The rows of A fall into 3 groups, which share some directions, and each row is roughly a mix of its group's hidden directions.
A (74 x 10):
[[-22  -4 -17  -5  17  21  -4   3  20  22]
 [  0  18 -16  -5 -28   5  24  11   6  17]
 [ -6   1   5  31  10   3 -18  23  20  -8]
 [  5 -22 -15   5 -20  -2   7  30  12 -14]
 [ -1 -14   2   7  -1  28 -18   7 -27  18]
 [  7   4  13 -16  14   2   2   8  14 -39]
 [  6 -11 -21  12 -18  21  17   6  24   4]
 [ -5  19 -10  20  -3  19  -6  10  30  13]
 [  1  -8  28  18 -22  -2 -12   1   3 -25]
 [-28  13  10  -2   6   1   9  14  30 -13]
 [ 13  21   1 -31   7   3 -21   0  12  15]
 [  4   1 -29   9  -2 -25  -6   4  28   1]
 [  7  -4 -17  -7  26 -13 -25   7 -16 -17]
 [-13  25   9 -11   9 -21  10  -7  24 -14]
 [-17  18  17 -21 -16 -15  -5  21   8 -10]
 [  4  -3 -13  -7  27  -9 -28   8 -19 -15]
 [ -4 -18   3  11 -28  23  12  19   6  10]
 [ -5  14 -11  15   2  38   2  -5  17  12]
 [ -1  -6  -2  21  -8 -17  12  -7 -16  34]
 [ 22 -11  -9 -25   6   7 -10   5  11  28]
 [ 14  17  16  -8   5 -22   7  -7  -7  32]
 [-15 -24  -6 -10  20 -22  -2  23  -9  -1]
 [  6  32  18  -4   8 -29   7  -5   7  -2]
 [ -8 -15  -4 -17 -17 -19  22  19 -19  -3]
 [ -1  35  17 -12  10 -20  -7  -4   5 -13]
 [  7 -13  27  -4 -12 -22 -14 -12  -8 -21]
 [ 20   0  -8 -15 -21 -33   1   6  -2 -13]
 [-18  26  14 -10  28  -2 -15 -12  -6   0]
 [ 22 -18  -7   0 -36  -7   8   9  -7   5]
 [  5  -5 -10  -7  19 -31   7  22 -19  -2]
 [-10  19   1  18  -1 -37  -3  -9  -9  12]
 [-13   4 -22  -7  17  28   7  -6   8  23]
 [ -7 -20  -4   3 -19  15  -6  36  -1  -4]
 [ -7   3  15  -8 -39  -2  10  20   8   3]
 [ -2 -27 -16  12  -4  18  -5  30   2  -8]
 [ 13 -22   0   0 -10  32  23   5   3  12]
 [-12   6  -7  -4  38  -1 -23   5  -6 -15]
 [  9 -10   7   7 -36  10  21  -3   4  18]
 [ 27  30  -3   1  -1   6   1 -27   0   8]
 [ 12   3   3 -13  24 -30 -22 -11   4   4]
 [-14   1  -8   3  17  31 -12 -13  20  15]
 [ -9  -6  -1 -22   8 -26 -20  -2  20  16]
 [  1   9  31  -4   1   6  11  -9 -29  18]
 [ -4  -7  13 -24  14  11 -25  -1 -26   2]
 [-20  11  -3  30  -7 -27   3  -8 -13   1]
 [ 11  32 -12   8 -13  12   2  -5  21  19]
 [ -8  16  20  -3 -24  -4  24  -9  20   9]
 [-14  11  14  -9  -7  33 -11  -7 -23   5]
 [ -6   5  -5  -7 -28  29  21 -12   0   9]
 [  9   2  25   5  -8   5 -23 -31  11 -10]
 [ -5  13  17 -12 -34 -14  14   7  14   1]
 [  4 -13  24 -15 -10  -5 -11 -31  -8 -13]
 [ 12 -21  -5 -18  16  -1  -8  12  16 -28]
 [ 22 -27  10 -22  23 -10  -1   8  -3   0]
 [  2   6 -24  -4  38  -6  -1   9  -3  15]
 [ 24 -15 -16  12 -12 -10  25 -15  13   0]
 [  5 -29 -17  16   5  24  -9  14 -11   2]
 [-12 -18 -11 -32  17 -15   5  -1 -10  13]
 [ 12   2  29  -3   0   8  27  -5 -17  18]
 [  4  11  -3  -5  -4 -27  21  -8  28 -16]
 [  1 -16  23  -5  10   2 -21 -30  -3 -13]
 [  4   0 -30  12  -6 -24  -6   1  22  16]
 [-11   2   7  -8  19 -24 -27  -2 -18 -14]
 [  1  -4  -8 -12   1 -37   9  25 -11   1]
 [ 16  16  -6 -25  -3  17  -9   0  19  23]
 [-18  -7   9  24   5 -21   6  -3 -20 -24]
 [  9  -5   3 -15  24 -35 -17  -4  -6   0]
 [  8  -7 -25  10   0 -31  -3   1  16  20]
 [  1  -4  -9 -14  15 -10 -19   9  18 -33]
 [ -5  12 -28   4  21  22  12   9   3  18]
 [-23 -21  13   2 -23  26   3  -3   5  -9]
 [-26   8   1   3  32  10  -8  10  15 -13]
 [-20  -9  15  13   5  -8  -5  -7 -38  -4]
 [ 27   2   8 -33  14   2  -3   5  15  10]]
One row of each group comes first, with its name. Which group is each row after those in?
[-19  -9  -8   4  25  17 -19  23   0 -12] -> J
[ 13 -37 -12  -3  14 -11   1  12  10 -14] -> T
[ 15  -6  21  -2  -9 -32  -7  -2 -14 -20] -> Z

[-13  11  17  -9 -30  -6  14  16  19  -2] -> J
[ 17 -30 -21  14 -16   5  12  13   7  -5] -> J
[ 19  28   4  29 -15   4  -2   7  11  -6] -> Z
[ 13  21   8 -22  -7  27   3  -2  11  19] -> T
[  9 -12  23  -5 -11 -30  -7  -2 -13 -21] -> Z
[ 10  20 -10   8 -25 -11  20  24   0   4] -> Z
